One turn moves each row of this set onto another row. After a few examples, where does it send each row asked below?
gurim: [ 13 -14   0   5   2  39   1  -1  -8  -7 -31  23]
soti: [-17   6  17  27 -15   1   7 -21   0 -16 -15 -14]
fozod: [  8 -14   5  -8 -16  35 -16  -4 -11 -14   4  23]
Nuto: [ 18 -18   3  14  -2  34   3 -22  -5  -3 -35  22]
Rodep: [-11 -11   9  36 -20   4   5 -21   2 -31   8   3]
vak: [ -1  14  13   9   3  -3  -1 -24   0  -8  -1 -11]
Guke: [ 12  -4  10  -9 -10  22 -19   3 -22  -5  -7  14]
foz: [  8  -7  -6  13   0  34  10   3  -7 -17 -29  32]
sizo: [-16  12   8  23  -3   7  -3 -32  -1 -15   1 -10]
Vapu: [ -5   2  13  42  -7  -4  11 -12  -3 -17 -11  -7]
nezad: [ -6  -2  21  18 -16   0  19  -8  11 -13 -16 -12]
Fisoz: [-12   1   9  33 -15   5   3  -6   3 -27  14  -2]
peti: [ -5   7   6  32   0  -3  -5 -25  -8 -20   7  -2]
Ladu: [ -8  -7   4  43  -8   8   9 -31   6 -27   0   5]
kuram: [ 11 -25   4  -1 -11  29  -2  -7 -16 -14 -33  25]
bika: [ 11 -19   0   8 -14  20   4 -10 -20 -24 -33  33]
mus: [-19  10  13  29 -10  11  10 -15   8 -14  -9 -13]
Kamek: [ -2  -8   8  19  -6   6   8 -46  14 -17  -7   1]
fot: [-10   2  14  19 -10  15  19  -5  23 -15  -2  -7]
sunim: [ 11 -25   5  -1 -12  29   0  -4 -15 -14 -34  24]
lozep: [ 10  -6  -6  13   4  32   6  -2 -11 -15 -33  31]
Fom: [ 10 -20   4 -10 -11  27 -11  -2 -19 -15 -16  24]
senal: [-22   8  11  25 -15  13   5 -14   8 -20   4 -10]
ginen: [ -5   3   1  39   4   7   2 -29   3 -20   6   3]
Duf: [  7  -9   1  -5 -12  18  -8   4 -26 -24 -15  29]
larar: [-16   8  14  21 -13  -2  -3 -29  -6 -17  -6 -13]
Lav: [ -3   5  22  10 -12 -11   4 -14  -2 -13  -9 -14]
Gukat: [ 8 -4  0  6 -2 46  0  6  3 -5 -9 19]
pozar: [ 12 -19   9  15 -13  36  11   2   1  -5 -35  18]
Gib: [ 11 -16   0   4   1  40   2   0  -7  -8 -30  24]
maz: [ -8 -12  12  11 -19   9   6 -35  15 -26   8   2]
mosig: [-17   6   6  29  -4  14   4 -36   7 -16  -5  -7]
Seleg: [-10   6  10  40  -5   6  10  -2   5 -20   2  -5]
kanor: [  9 -19   1   7 -15  20   5  -1 -18 -25 -34  30]
kuzi: [  9 -10  -1  -5   1  39  -9   4 -12 -10 -13  24]
Meso: [ 13 -22  16  -1 -26  16  -4  -1 -18 -11 -28  15]
togi: [  1   7   6  17   8   6   6 -38   9  -8  -7  -5]
moga: [ 12 -29   9   1 -24  24  -8 -22 -14 -16 -21  24]
madeg: [ 10  -9  -1  -5   3  37  -8   4 -13  -9 -15  23]
radeb: [ 15   3   0   5  11  37  -8  -6  -9   4 -16  16]
piz: [  7   0  -8   2   3  35  -5   6 -14 -20  -9  32]
Budo: [  9   4  -7   1   4  31  -6   6 -18 -16 -13  30]
Devif: [-20  -4  10  29 -16  12   6 -35   8 -23  -6  -5]
tures: [  6 -11  -2  -4 -14  21  -9  -3 -23 -27 -12  32]
penuk: [-23  -1  13  23 -21  11   3 -25   6 -26   4  -7]
lutot: [ -5   1  12  35 -11 -11   1 -20 -12 -21  -4  -5]
fofal: [ 10 -19   5 -10 -11  27 -11   1 -20 -15 -18  23]
giz: [-12  -1  11  12 -14  16   8 -15  21 -23  15  -1]

Nuto goes to radeb
Devif goes to mosig
giz goes to maz
Now find these:
Vapu goes to Seleg
kanor goes to foz

One turn moves each row of this set onto another row. After a few examples, where does it send each row asked below?
tugak: [ 30  21   2 -32 -42 -10  -3  -3   8  -1   6  10]
Bos: [ 33   0 -23 -10  -4  10 -10   0 -11  17   2  27]
fut: [ 26  28   5 -17 -43 -12  -1 -16   4 -10  16  11]
Noz: [ 23 -14 -16  -3   6  15  -7  -3  -2   0   0  -7]
Kizon: [ 20  18  -3  -4 -41 -18 -20 -30  10 -11  17   6]
nogem: [ 15   3 -23 -22 -37 -13 -26 -12  17  10   0  -4]
Levo: [  9   5 -24  -9 -38 -11 -26 -24  12   0  11  -6]
paza: [ 12  22 -20  -5 -14  10  -9 -22 -16  -1  25 -23]
Notut: [ 36   1 -16   2  -3   5 -18 -13  -8  11   7  32]
tozes: [ 39   7 -13 -10  -7   8  -4   0 -12  13   4  33]
veno: [ 31  22   5 -15 -40 -15 -16 -18  14  -7   9  12]
pese: [ 27  -8  -7 -12   3  15   4   7  -6  -4  -1  -2]
Mupit: [ 35   0   6   8   5  10  -3 -11  -3 -14   6   8]
Gusom: [ 32  -3 -25  -3  -3   6 -18  -8  -7  17   2  27]
Dos: [ 27 -11  -7  10   8  10 -13 -14  -1  -8   5   0]
lefep: [ 18  32  -8  -6 -15   8   0 -19 -19  -7  26 -16]
Sufov: [ 12  23 -19 -11 -15  11  -3 -12 -19   2  23 -22]
pebi: [  6   6 -27 -28 -40  -3 -13  -3   6   7   5 -10]
loz: [ 21  11 -10 -10 -34 -17 -32 -26  19  -1   6   2]
fesuz: [ 41   7 -10  -1  -4   6 -10  -9  -9   9   6  35]
Vobe: [ 15  28 -12 -15 -16  13   4 -11 -21  -3  23 -19]
zira: [ 20   9 -15 -36 -41  -6 -10   2  12  10  -2  -1]
febez: [ 36  -1   6  -5   1  12  10   2  -7 -10   3   6]
fuf: [ 18  18  -9 -32 -46  -5   4   4   2   0  10   1]
rezon: [ 16  27 -13  -1 -14   7  -8 -25 -17  -6  27 -19]

Gusom goes to Bos
Mupit goes to Dos
Now find these:
tugak goes to veno
paza goes to Sufov
Levo goes to pebi

One turn moves each row of this set onto another row. After a few examples, where does it send each row asked below?
nen: [ 12   6  15 -18  35  12  16   5   7 -16  18   2   4  -9  -2   8   9  25
  15 -18 -25 -25  -3   8]
mebi: [ 23 -14  -1  -7   6  12 -10 -21   2 -15  12 -30   3   0  -7   1  11  -3
  24 -27  -2  -1  -3  17]
tebi: [  8  15   1  -9  17  -9  13 -12 -15  -2  29 -14  -5  10 -32 -22   2  20
  17  11 -30 -15   5  19]
lites: [  5 -11  16 -29   5   1  -5  -9  30   6  11  10  -6  20 -33 -30 -11   6
  11  -1 -23 -31   5   8]
Tido: [ 10  -4 -24  -8  31   2  -6  -7  -4 -18  16  15  17   6 -15  15   9   3
   2  14   0 -18 -37   4]
zedi: [ 10  -4  -6   0  10  -1  11   4   2 -16  19  -5  27  22 -29  -3  23  -3
 -10  20   3 -28 -10  12]
gita: [  5 -21  -1 -26   1   4 -18 -30  23 -12  15   7  -4  20 -11  -9 -23   1
  10 -16 -18 -27 -14  10]
pav: [ 28 -17 -11 -10  -5  19  26 -24  14  15   4   5 -25   6 -18 -10  -7 -12
  12   1  -4 -30 -16  16]
puzi: [ 12  -8   2 -19  14  11 -15 -21  -2 -13   8 -36   4   3  -3   0   7   3
  22 -23   1  -5   4  10]
doma: [ 19 -13   6 -39   0   2  22 -25  -1   5   0  -4  10   3   0   2  16 -17
   1  -7 -10 -14  15  14]
Vev: [  7  10  -7 -19  13   8  21  14  15 -12  15   5  -6 -11 -36 -13   7 -10
  32  -1  -9 -32  19  10]
gebam: [ 15  -5   1 -41  11  -6   5 -20 -15   0  19  18   2   0 -30 -11  22 -19
   9  -2 -23   0  -3  19]
Bamed: [ 12   4  22 -26 -11  10  16 -18  15   2  18  20 -16  -4 -29  -2   2  -1
 -11   6  -2 -29 -14  25]
tovub: [  1   7 -17 -10  32   1   6  -2   2 -21   5  26  13  12 -11  10  -1   7
   0  19   2 -17 -31   5]
dufi: [  5   6  -9  -4   6  21  10   2   8 -38  23  -4 -11  -6 -18 -13   3 -10
  13 -18 -27 -24 -19  21]
Nopu: [ 22   5  -2 -25  15 -25  -1 -19 -20  13  -1  -9 -14 -12  -7 -17   7  -5
   5   3 -10 -19   7   5]
fefe: [ 18 -11  -3 -12  10  12 -11 -27 -11  -6   7 -30   0   6   6  -2   7  -2
  18 -23  -4   0  -1   8]
bam: [ -8  22   9 -16  -7   4   3 -14  11  -2  -3  -5 -13 -22 -23 -10 -11  -3
  12   1   9 -16  11  18]
zom: [ 13  -8   8 -24   7  21  10  -9  12  -3  29  29  -4   8 -39  12   0  -8
  29 -11  10 -25  -4  11]
nes: [  7 -13  14 -16  21  10 -11  14   4 -26  14  15  -8 -18  -3 -13  -6 -11
  22  -3  -3 -30 -25  11]
ves: [ 12  26 -10 -15  -6   9   1  -1  13  14  18  16  12  27 -14   1   3  19
   3   0 -13  -6 -12 -13]
poso: [  7   0  21 -14   4  -2  11   1   7  -6   5   8 -12 -20   2 -14 -17   3
   7  22  -2 -40  -9  18]
Laso: [ 12   4 -11   4   3  -7   9  -4   2 -20  12   2  18  33 -33  -5  12 -10
   1  26   6 -18 -14  14]
pul: [ 12  13  14  -1  18 -10   6  -3  11   1 -26  -1   7   8 -12   2   5 -11
  -3  13  14 -33 -10  -2]
Buzu: [ 18  23 -22 -15  -8 -10  -3  -4   3  14  13  17   2  21 -13 -12   3   3
  -6   1 -16 -13 -20 -12]
nid: [  7  13   3  -2  11  -7  20 -12 -10   7  28  -3  -1   5 -35 -20  -1  21
  22   7 -20  -9  12  24]
kolo: [ 15  15  -9 -22  -1  12  -8   8  18   6   8   9  16  22  -3   1  13   4
   1 -18  -3 -11  -9 -20]
mep: [ 17  10 -14  -6  -1  11   3 -28  11 -17   3  -7 -21 -16  -8  15 -17  -5
  29  -3 -10 -20 -17  12]
susup: [ 13   6  13 -19  35  15   6  -1  -9 -17  23   1   4   5   2  11  10  19
  18 -19 -28 -20  -4  -1]
Gimuv: [  1   3  -8   7  23  17 -12 -16   1   8  -8  -5   7  10 -21  -3   1   7
   8  15  12   2 -32   2]
buko: [ 18   1  -7 -24  23 -28  -5 -15 -17   2  -1 -17 -14 -11 -13 -21   4  -8
  12  -4  -8 -26   4   4]
Didir: [  6   2 -22 -14  39   4   3   4   6 -21   7  24  11   3 -13   2   9   3
   0  12 -11 -17 -36  14]
pon: [ 13 -18   9 -27   9   4  -4 -10  28 -14  21  12  -1  26 -22 -10 -10   2
  15 -11 -30 -41  -5   4]
Tufet: [ 12 -13  10 -16  -4  17   4   5  14 -15  31   0   7   0 -23  -7  -3   3
  37  21   3 -18   4  28]
lovid: [  7 -16   0 -34   6  -4 -14 -28  25  12   0  11 -12  10 -19 -17 -24   4
  16  -1 -12 -25  -2   6]
ket: [ 20   4  -2 -14  16 -32  -3 -20 -15   4  -2  -3 -16 -21 -10 -14  -1  -9
   8  -8  -5 -23  -4   9]
zovi: [ 22   8 -26 -16 -11  -2 -11  -1   7   8   9   4   9  25 -10 -13  13 -11
  -1 -13  -4 -11 -13 -14]
befur: [ 10   6  14 -14  26  12  12 -21 -18   5  13  22  -8  14 -24  -4   2  -6
  26 -11 -35  -2 -19   3]
lobop: [  7   0 -16  -4   8  -6  15   1   5 -13  15   1  28  26 -32  -9  12  -9
   5  20  10 -21   3  23]
faluk: [ 11  15   9 -14  14  -5  12  -8 -17   3  33  -3   0  12 -32 -17  11  18
  17   9 -26  -9  13  16]
Pili: [ 14   4   6   2  22   0  11   3   8  13 -18  -7   9  10 -21  -4  14  -1
  -1  22  12 -31  -8  -9]
tuv: [ 10  11  13 -22  35  10   8  -6   0 -18  20  -8   2   1  -2  14   3  29
  19 -10 -27 -24  -4   3]
kuva: [ 13   4  -5   9  17  23  -8 -17  15  -2  -9  -8   5  19 -22   2   3   3
  20  13   2   6 -33  11]
Rur: [  7   0  23 -10  11  22  26 -27  -6   8  -4  -2   2  18   4   3  -4  -3
  14 -18 -21 -11  -2   2]
tekik: [ 19   4   3  -6  21  -4   5   7  14  -5 -24   0   3  12 -15  -6  16 -12
  -4  19  11 -26 -18  -5]
zaga: [ 17 -16   0   8  -4  14   0 -11   2  -6  13 -10 -12   4 -11 -19 -20 -10
  40  13   0 -17 -16  20]
zurip: [  5  -1 -12   1  19  25  -2  -7  16  -3 -11  -4  11  21 -17  -3   5   6
  14  17  14   7 -23   7]
bag: [ -1 -15   1 -12  14  28   9  -8   4  -3  11  20 -16   4 -15 -19  -7 -17
   6 -30   5 -24 -22  11]

Pili goes to zedi
poso goes to Tufet
Now find these:
befur goes to Rur
Didir goes to kuva
ket goes to nid
buko goes to tebi
fefe goes to Nopu
Vev goes to dufi
gita goes to lovid
zurip goes to tekik
ves goes to kolo
pav goes to Bamed

One turn moves each row of this set onto another row. After a few examples, where does it send each row asked below?
tem: [  5 -15   9  -1  -7  -2 -17 -15 -12  -2 -17  -9   0 -12  11 -30  -4  -3
  -5   4]
tel: [-27  -5  16  19  -5 -19 -22  18  24 -16 -14  10  -2 -16  -3   1  -8  -7
 -32 -12]
Fumu: [-16 -16   4 -13 -11 -29   7  17  30 -13 -17  40  -3 -16  -1  -7  -8 -20
 -12  -3]
ler: [ -2 -15  -2   8 -18  -4 -25  31  -3   2   5   2 -10 -10  -6   8 -13  -8
  35   1]
Kabi: [  4 -18   8   6 -20  -9 -28  34   6   4  -1   2 -10  -3  -1  -6  -6 -23
  31   2]
pir: [ -4 -15   6 -23   0 -14   9  -5  44  -3  -3 -26  -2 -11  -1  -4 -16   0
  11  -1]
kapaz: [-12 -13  19  16   3 -11 -18  38  30  -8  -9   9 -10  -5   0 -26 -11   7
 -27  -8]
Mup: [ -7 -14   6 -21  -2 -14   7  -9  43  -5  -3 -26  -1 -15   0   2 -16   1
  13  -3]
Pasef: [ -8 -19   2 -16  -4 -20  12  31  27  -4  -5  39  -7 -11  -3 -21 -17   5
  -2   1]
zem: [ -6 -15   4   8 -23 -13 -31  23   1  -2  -3   2  -7 -11  -3  14  -6 -30
  27  -1]
Fuda: [ -2 -14   4 -21  -1 -14   7  -8  43  -5  -6 -26  -2 -14   1  -1 -14  -3
  12  -3]
mogod: [-24  -7   6  19   1 -10 -15  30  17 -12   0  10  -7 -17 -10   0 -21  27
 -20 -11]
tilo: [-22 -12  -6 -11  -9 -22  11  16  19 -13  -5  39  -2 -22 -10   6 -17   6
  -4  -4]
mura: [ -2 -12   5   0  -8  -1 -20 -21 -15  -5 -14  -7   2 -19   5 -18  -6   2
  -3   5]
korut: [  4 -13   5   1  -5   2 -16 -13 -15   0 -12  -8   1 -15   5 -27  -9  11
  -1   4]

mogod goes to kapaz
zem goes to ler
Now find these:
Pasef goes to Fumu
mura goes to korut

One turn moves each row of this set onto another row. After a few examples, where does it send each row asked below?
Dun: [ 11  21  -8  14  18  -8  -1  26 -15   8 -21 -25  18   5   8   4]
zanul: [ 14   4 -15  -1  13 -19 -10  28 -14  22 -14   6  -5  15  28 -11]
faki: [  1  17  -1  23  16 -13  -3  17 -13  -2 -30 -25  14   9  10 -11]
riti: [ -2   1  -1   3  -7  -1   2   2 -16 -19 -26  11 -14  25   5 -19]
Visad: [ -6   9  -2  14  -5 -30  10  -6  21  -5 -13 -13 -11   5  17 -17]
gim: [ 19   3   4  -4 -15   1  -8   2  20   3 -10   3  17   2 -13  -6]
sufu: [-22   8 -12 -19   3  10   8  15   2  -5  -6   2 -14   0  -9  19]
kem: [-10  11  -7  12  -4 -32   7  -5  16  -3 -15 -16   6  12   3 -21]
konuf: [-13   1 -12 -23  -3  10  10  11   2   2  -4  -1 -15   0  -6  19]
vad: [ 16  -1   0   4 -23   1  -9   4  13  -3  -7  10  17   6 -13  -9]
tozo: [  7  30 -17  17  -4 -10 -28   3   2   1  -8   9  19 -10   5 -11]
Leno: [-35   2   8 -11  -8 -18   6  16  -2  -5   9   2  -6  -5  14   7]
lur: [  3  33 -20  14  -2  -8 -25  10 -19  -1  -4  10  14 -13  10   0]
som: [ 14  21 -10  21  15 -12   6  18 -14   5 -23 -15  23   2  11  10]
rup: [ 14  -1 -11   3   1 -10 -18  29 -15  14 -24  17  -1  16  13 -19]
lus: [  9  -4  -4  -7  -1 -17 -14  35 -13  20 -16  14  -1   6  23 -18]
robon: [ -8  12  12 -23   2   2   6  16  23   0   7  -1   3  10  18  13]
dafot: [  7  27 -18  14  -1  -6 -27   6 -18  -1   1  15   8 -14  17  -3]
zage: [ 14   9 -14   6   8 -23  -2  27 -18  17 -20  15   5  13  29  -4]
tef: [  0  -5   2   9 -11   3   4   3 -14 -20 -24  10 -25   9   6 -10]
Lub: [ 11  16  -7  19  18  -6  -3  19 -15   5 -16 -28  16  -3   5   6]
Dalor: [  6  20   4  10  20   2   2  20 -11  -3 -27 -29  11   4  13  -3]
depes: [-30   1  11   0  -9 -24   2  12   1  -3  13   7  -4  -5  21   7]
pufu: [-32  -2   8 -11 -11 -12  10   9  -9  -6   6  -5 -10  -7  16   9]
zuk: [ -5   1   0  -3  -8   3  -2   1 -20 -17 -29  14 -16  13  -1 -15]
zifo: [  4   8   9 -16   8   5   6  15  25   4   2   3  -1  17  17  17]
Tukor: [ 12  10 -13  -2   6 -21 -14  31 -18  19 -14  12   2  14  29 -12]
mig: [-35  -6   4   0  -5 -21   4  11  -4  -2   8   0  -8  -9  14   8]
bif: [ -3  33 -24   8  -2  -8 -23   4  -5   1  -7   9   9 -22   5  -7]
seto: [ -2   5  14 -14   5   4   1   9  25   2   9   1   3   9  24  14]
mazo: [ -7  12   8 -24  -3   0   8   4  22   2   9  -4  -2   5  24  11]
gak: [-14   9   1   5  -2 -36   6  -6  12  -1 -16 -15   0   8  11 -23]
Lipo: [  8  28 -22  18  -3 -11 -14   9 -19   2 -10  20  16 -10  15   4]
zoni: [-22   6 -15  -5   6   6   9  11  -5  -7  -9   0 -18   0 -12  22]
rokob: [-16   3 -16 -13   9  15   5   8   2  -3  -9   3 -19   3  -6  20]
Fona: [ 21  -4  -1   7 -19   2  -2   5  24   2  -8   4   3  -3  -9  -1]

riti goes to kem
som goes to Lipo
rokob goes to mig
Now find these:
Lub goes to dafot
tef goes to Visad
faki goes to tozo
robon goes to sufu
lus goes to Dalor
zuk goes to gak
depes goes to zifo
Dun goes to lur
pufu goes to mazo

